(in the rows, 128 means zero)
Named turns come first, each shown by rows before and after it. Which turns, in which order, take the first row of each pair that follows to the second? Write the first one first, as in the answered first pair.
Zate:
[131 119 129 121 137 117 179 124 117  94 143 104 160 111 119 126 123 133
 119 111 126 105 169 118 123 129  99 159 109 115 145 137 128 143 140 136
  72 173 133 127 116 168 147 111 143 161 122 133 117  88 135 124 119 105
 175 150 190  99  90 124 108 129 130 128 140 146 109 126 156 106 128 115
 157 122 109  97  92 158  90 127 135 115 108 136 126 130 199 140  96 161
 128 124 124  92  96 123 180 138] |-> [169 107 138 108 145 118 154 104 106  91 163 121 149 126 116 141 132 151
  83 125 156 102 168 138 144 147 129 146 113 132 151 126 122 141 148 136
  80 183 110 133 107 156 115  96 128 144 148 154 123  90 148 106 108 101
 143 122 171 118  88 119 120 109 156 147 151 148  90 137 152 125 137 111
 153 120  94  84 114 137  64 151 125 118 139 127 146 129 168 117 131 147
 131  94 134  89 119 128 140 140]
[165 139 142 177 111 159 111 140 162 170 119 159 111 151 134 140 111 160
  93 141 170 147 132  98 157 120 118 133  99 139  90 123 149 114 116 128
 164 116 139  82 105 117  72  96 150 138 136 137 119 114 127 154 164 102
  90 116 106 159 133 100 128 122  89 119 148 108 133 115 123 118 132 108
 104  94 136 130 133 101 154 132 135 174 136 107 127 107 102  80 145 126
 140 128 117 156 162 161 127 132] |-> [145 152 129 184 109 156 115 151 171 167 114 157 113 147 136 134 113 154
 112 131 142 146 131  92 144 106 105 139  96 131  84 133 145 114 107 123
 168 109 155  66 109 124  89 108 152 146 112 122 117 117 117 171 167 106
  93 133 116 149 140 103 129 130  77 107 146 102 139 117 118 104 130 118
 104  89 150 146 124 115 171 120 137 169 113 117 111  99 107 103 133 133
 139 138 111 164 144 162 141 121]
[103 114 107 142 107 160 176 152 147 128  95 180  86 205  60 105 128 126
 135 164 106 164 161 150 123  91  92 160 118 119 116  98 176 183 113  95
 169 131 142 129 149 147 116 108 211 119 114  75 173  58 154 138 184 143
 113 150 145 120 111 128 120 131  33  74  97 157 215  93  94  39  99 183
  99  95 142 126  57  87 138  95 123 205 147 167  88  97 166 107 126 124
 114 166 117  93 159 141 142 111] |-> [142 101 117 135 115 170 180 132 131 118 109 184  89 212  53 110 136 138
 100 180 140 167 163 164 153 115 110 147 124 134 122  88 185 183 120  97
 167 142 119 154 143 144  92  97 216 112 145  92 175  54 166 112 179 133
 107 129 137 135  98 120 123 124  43  87 107 170 199  90  86  68 104 177
 103 102 123 102  70  63 115 117 117 218 178 160 104  98 158  88 149 119
 105 154 130  88 180 144 123 124]
zeles:
[138 136 149 147 179 178 177 108 110 158 135 126 134 101 125 161 136 181
 153 111  65 184 119 125 122  80 114  78 165 129 133 103  48 124 137 103
 112 152  98 167 150 170 187 112  80  76 144  70 100  99 119  86 163  74
 158 164  94 121 117 127 180  75 161 112  78  92 104  43 164 166  64 110
 100  97 110 148 186 111  81 124 152 151 152 107 100 128 165 131 143 133
 167 111 102 140 162 136  75 116] |-> [133 142 145 146 180 177 187 112 111 159 133 119 136 106 126 158 136 178
 162 111  68 185 123 122 119  81 108  83 166 124 130 105  51 123 133 104
 114 154  96 167 159 176 192 110  92  81 141  70 106  96 122  89 164  73
 169 169  98 117 109 127 176  83 157 108  69  95 104  41 165 167  63 111
 106  99 110 142 171 115  87 123 152 150 149 110  99 125 176 130 132 139
 161 126 105 146 163 135  82 119]
[128 112 147 131 124 148 121 128 127 146 139 119 113 118 121 124 136 147
 108 131 144 152 119 137 126 124 137 122 119 136 134 127 135 120 144 128
 138 128 117 138 134 124 129 135 143 123 152 128 117 134 156 119 141 128
 123 118 115 127 135 119 112 126 144 123 119 122 134 144 135 114 147 115
 104 135 124 139 148 112 138 144 103 138 141 121 106 130 139 107 143 117
 137 147 108 114 141 130 101 111] |-> [126 117 140 131 128 150 140 132 132 146 127 103 120 121 118 122 134 142
 117 132 136 156 122 133 125 119 123 123 118 134 129 131 141 124 141 132
 136 136 127 142 140 128 134 133 152 133 151 118 117 134 154 124 144 125
 136 125 119 115 133 115  99 143 126 111 113 126 136 138 136 109 141 118
 105 136 117 130 131 124 140 138 113 143 131 122 104 130 152 115 129 125
 132 160 111 113 129 130 113 115]
[140 125 137 120 118 116 161 129 141 122 128 107 119 116 129 112 110 130
 108 127 111 123 102 172 162 150 143  97 133 142  88 102 124 112 113 119
 140 103 129 126 123 111 113 135 167 102 124 120 160  96 157 134 142 123
 115 114  91  83 141  94 108 137 110 145 122 115 168 115 110  99  97 101
 102 111 112 125 121 150  99 120 131 116 133 107  98 126 144 132 125 116
 132 141 169 110 160 126  94 125] |-> [145 120 138 133 120 119 172 153 169 122 122 125 120 131 121 118 106 113
 124 151 129  98 129 161 158 159 111 114 113 133  95 118 135 128 101 124
 141 127 137 123 148 140 119 120 157 122 124 119 155  90 175 132 137 116
 135 156  96  78 130  88 113 163  99 144  96 113 150  98 118 116 121 118
 145 100  94 116 118 133 109 114 145 152 129 119 110 101 148 122 126 149
 110 139 134 108 165 130 116 135]
veki:
[111 117 122 126 133 116 136 107 115 139 132 121 119 134 115 130 125 125
 131 127 102 147 127 143 138 138 160 127 131 133 110 104 118 122 152 146
 101 117 130 152 146 121 123 131 141 145 132 136 148 144 115 112 145 123
 115 132 141 116 131 130 120 143 147 128 127 136 149 131 148 144 137 144
 103 136 122 115 125 128 114 128 115 132 127 119 115 134 133 119  99 105
 132 125 146 126 118 120 120 147] |-> [ 93 118 123 135 130 108 114 134 133 153 134 141 117 139 118 130 122 116
 144 122 105 135 131 136 124 131 142 145 126 117 114 118 114 124 143 141
 108 113 143 122 157 131 129 133 125 153 116 129 145 149 116 131 136 129
 109 154 140 116 137 128 144 142 141 134 123 119 145 133 148 145 154 162
 117 129 123 129 136 127 133 114 117 141 111 122 112 123 116 127 104 121
 139 111 114 131 120 126 121 138]
[142 137 132 117 141 139  89 106 102 134 163 123 143 129 127 124 140 168
 105 119 123 154 110 150 113 140 139 146 125 141 130 114 120  89 165 121
 155 129 119 107  80  98  70 129 142  98 139 142 124 142 118 106 146 127
 111  97 114 132 140 120 108  88 142 128 161 142 133 135 103 121 101 116
  59 107 143 124 159 131 118 130 109  95 130 124 100 126 105 113 147 103
 135 116 145  71 122 131  97 118] |-> [114 134 134 134 125 127  62 130 124 144 161 147 134 136 131 122 135 158
 118 121 114 138 119 141  94 128 118 161 117 129 133 136 113  99 156 112
 162 124 131  73  91 110  86 133 119 115 114 129 116 154 119 129 146 143
  97 124 112 127 147 119 126  85 139 134 160 133 133 134 100 118 116 130
  80  94 151 145 173 132 146 114 108 106 113 130  97 118  89 118 154 119
 135 105 112  81 124 136  99 107]
[143 147 149 118 151 180 119 129 147 155 105 136 154 179 127  69 104  99
 152 169 107 163 157 146 146 108  85 123 157 156  98 125 137 100 127 146
 123 162 154 152 215 176 146  97 133 102  97  77 174  88 107 154 141 142
 177 155 130  80 130 106  83 145 119 115  67 101 140 120 145  82 117 138
  36 121 121 111  74 199 136 125 169 143  94 180 117 155 137 107 151 115
 134 163 111  94 125 106 148 130] |-> [138 136 145 110 162 179 121 126 140 146 107 128 154 177 125  71 107  95
 153 159  93 162 149 143 150 113  95 117 161 154 104 120 134  96 132 144
 120 158 154 159 212 169 146 102 133 102 104  72 170  89 101 153 135 145
 179 152 131  82 129 115  82 135 123 112  68 103 137 121 146  86 114 132
  30 125 125 115  74 210 136 124 170 129  96 180 118 163 137 113 149 113
 140 166 113  95 122 103 155 127]

Each pair is two turns apart.
[149 181 108 120 118 155 161 109 178 133 104 131 167 172 127 152 100 176
 215 160 132 156 178 120 148  88 102 131 109 108  83  89 148 150 100  87
 191 133 138 122 168 148 124 139 116 154 126 162 108 121 114  98 121 117
 132 142  89 157 159 146 112 164  52 159 110  88 174 104 113  99 153 135
 148 136 140 134  49 182 120 142 153 186 109 109  87 111 114 105  23 127
 129 148 167 138  46 200 180 127] |-> [189 163 125 108 118 158 106  91 166 134 137 162 154 183 124 168 115 201
 161 176 173 154 171 139 175 103 136 109 113 126  96  77 144 138 115  73
 204 139 107 123 150 125  83 115  98 134 160 188 106 126 129  79 112 115
  80 109  59 183 157 135 136 129  86 187 139  93 156 117 104 116 160 129
 140 130 121 119  86 143  91 173 137 186 153  94 109 115  65  80  79 107
 142 105 178 130  72 214 124 123]  Zate Zate
[136  92 139 142 130 150 158 131 142  94 117 130 144 122 131 128 122  69
 119 152  89 108 145 137  95 156 103 126 127 140 149 164 137 184 133 160
  98 148 149 153 152 136 150 138  75 166 124 115 144 138 152  90  75 145
 157 159  96 156 110 123 157 147 152 113 122 134 118  86 133 129 125 123
 157 129 109  99 126 147  92 144 121 135 119 120 143 135 133 125 105 134
 146 107  96 124 108 150 136 128] |-> [114  93 136 129 132 145 120 110 127 104 132 129 136 115 145 116 129  80
 111 128  61 115 126 139  98 141 130 114 137 133 145 162 120 172 148 146
 104 121 152 134 136 107 147 155  62 148 115 111 138 151 140  99  74 154
 124 135  87 161 129 129 163 114 169 117 145 133 128 111 115 107 112 119
 128 129 133 121 141 160  94 138 102  97 117 114 129 155 114 132 111 105
 178  92 108 125  99 147 109 107]  zeles Zate
[125 116 124 110 105 115 144 154 122 118 126 117 136 136 123 129 110 116
 139 168 124 118 156 132 119 156 105 135 130 150 125 115 140 142  90 149
 137 106 112 119 155 146 110 129 150 150 144 123 121 150 160 133 109 101
 143 159 140 137 100 125 112 107 140 137 113 127 119 103 147 149 163 127
 126 124 120 122 122 133 119 155 122 137 135 136 138  99 126 118 138 179
 135 111 129 137 133 149 138 126] |-> [107 126 119 105  98 102 103 140 113 131 134 118 132 126 138 125 118 119
 136 141  95 123 137 138 112 135 123 134 139 147 117 113 123 125 102 143
 142  80 125  93 127 117 115 148 133 140 131 115 118 163 143 151 104 118
 111 142 130 143 123 134 122  78 163 138 135 124 132 126 131 134 148 127
  95 128 147 150 143 142 125 151 107 101 136 120 128 119 112 126 143 148
 167 101 141 142 116 142 118 108]  zeles Zate
[118 138 125 124 132 106 119 132 123 136 124 123 129 130 130 116 128 137
 125 123 122 133 120 130 124 116 129 116 142 135 101 128 114  99 119 135
 135 121 131 120 122 109 118 126 139 114 115 141 127 137 125 130 137 132
 100 119 118 127 155 127 117 113 134 143 138 127 156 131 121 116 129 130
 107 127 138 149 129 136 145 129 118 109 124 147 126 135 128 138 118 124
 131 124 155 134 127 117 133 115] |-> [137 136 120 129 136 117 151 142 131 126 117 125 131 139 117 118 126 127
 129 148 148 126 137 123 129 133 116 125 133 141 108 132 127 118 110 145
 132 145 130 141 142 133 123 117 148 127 130 154 131 131 137 119 138 124
 131 133 121 122 138 125 111 136 119 139 117 134 143 113 132 137 145 129
 140 125 112 123 110 124 137 135 137 141 124 150 137 116 146 127 108 149
 101 139 147 128 138 119 146 131]  zeles Zate
[123 129 157 149 118 113 119 121 163 146 119 120 117 145 135 129 138 189
 112 110 115 160 117 101 128  74 126 119 144 126 136  77 142 103 128 133
 146 101 150 140 128 115 106 145 161 113 130 152 148  71 107 147 175 110
  66  92 141 131 164  97 114  98 115 134 108 117 128 133 115  87 100 105
  95 122 143 125 154 131 105 117 106 134 126 119  74  78 143 122 131 106
 117 147 126 135 145 138 101 128] |-> [108 136 151 153 112 107 112 133 174 155 127 123 120 144 136 131 140 184
 122 109 114 153 121  97 116  70 120 128 141 119 140  88 139 102 124 128
 147 101 152 125 131 121 115 149 150 124 117 148 141  79 105 151 170 115
  64 108 147 126 162  95 120 102 112 137 109 111 127 133 117  86 110 117
 105 114 149 136 162 127 121 112 103 134 119 123  79  73 135 125 133 114
 120 142 110 136 142 139 104 118]  veki veki
[185 134 125 136 123  93 149 159 112 114 142 150  98 139 108 144 137 142
 126 127 190 120 142 112 159 141 154 113 109 137 133 124 137 116 118 142
 114 133  97 146 140 158  97 118 128 150 160 138 140  84 155  96 152 121
  98 130 126 147 103 120 128 150 112 133 131 133 124 123 116 156 155 119
 153 128 111  91 121  88 132 141 128 157 141  91 141  81 156 113 160 152
 101 141 117 152 147 131 129 156] |-> [147 147 132 132 119  79  97 145 103 135 152 149  92 122 131 125 141 156
 118  85 140 125 118 119 149 114 181 100 119 132 122 127 112  88 136 129
 130  95 113 103 110 122  97 142 112 131 135 126 137  96 131 121 157 145
  53 108 115 147 134 127 141 111 127 137 159 120 149 155  95 123 137 113
 107 122 163 133 144 114 146 130 109 115 134  85 121 108 131 135 167 109
 141 130 124 162 130 134 101 126]  zeles Zate
[128 116 146 156 163 112 141  96 111 149 108 121 147 140 145 113 134 122
 118 117 116 170  92 111 144 127 180 116 130 115 115 136 142 131 164 137
 143 103 112  97 105 104 118 127 127 108 155 170 143 140 108 144 150 116
 113  78 125 114 112 121 116  96 159 108 145 147 166 114 118 138  92 108
 107 112 163 139 115 122 109 116 148 103 134 111 107 111 141 118 139  89
 123 140 170 115 125 134  91 104] |-> [155 104 146 160 161 121 178 114 131 145 103 133 151 161 127 124 132 114
 120 151 153 150 118 107 152 145 147 130 113 120 121 141 155 154 145 139
 137 132  97 115 131 136 111 102 137 124 177 179 143 127 124 132 151  96
 140 104 133 114  95 108 106 127 141 110 120 148 147  95 130 159 115 113
 149 108 124 108 104 101 106 121 161 148 140 123 119  84 154  96 144 124
  91 144 148 109 146 142  99 123]  zeles Zate
[132 117 129 130  87 127 105 173 121 147 134 147 140 108 155 125 136 134
 119  93 121 113 133 105 121 136  97 149 101 142 155 142 134  88 160 125
 158 110 123  87 112 129  88 148 133 121 104 110 143 130 104 116 127 162
 134 106 187 130 151 140 117 133  95 149 136 112 138 160 110 127 102 164
 116 110 156 162 139  97 137 142 125 115 162 118 122 148 123 143 120  83
 171  97 130 151  98 141 115 130] |-> [134 111 126 145  92 127 112 187 136 147 128 163 138 115 153 128 134 128
 123 113 132 104 145 103 119 142  82 165  95 133 158 150 138  96 149 124
 153 119 122  83 127 147  95 143 133 128 100 113 135 129 106 120 125 157
 144 123 188 131 138 139 120 147  87 151 125 108 130 153 117 134 118 175
 136 103 149 158 133  88 144 138 135 132 158 126 123 133 127 136 119 103
 157  96 111 159 105 146 125 135]  zeles zeles
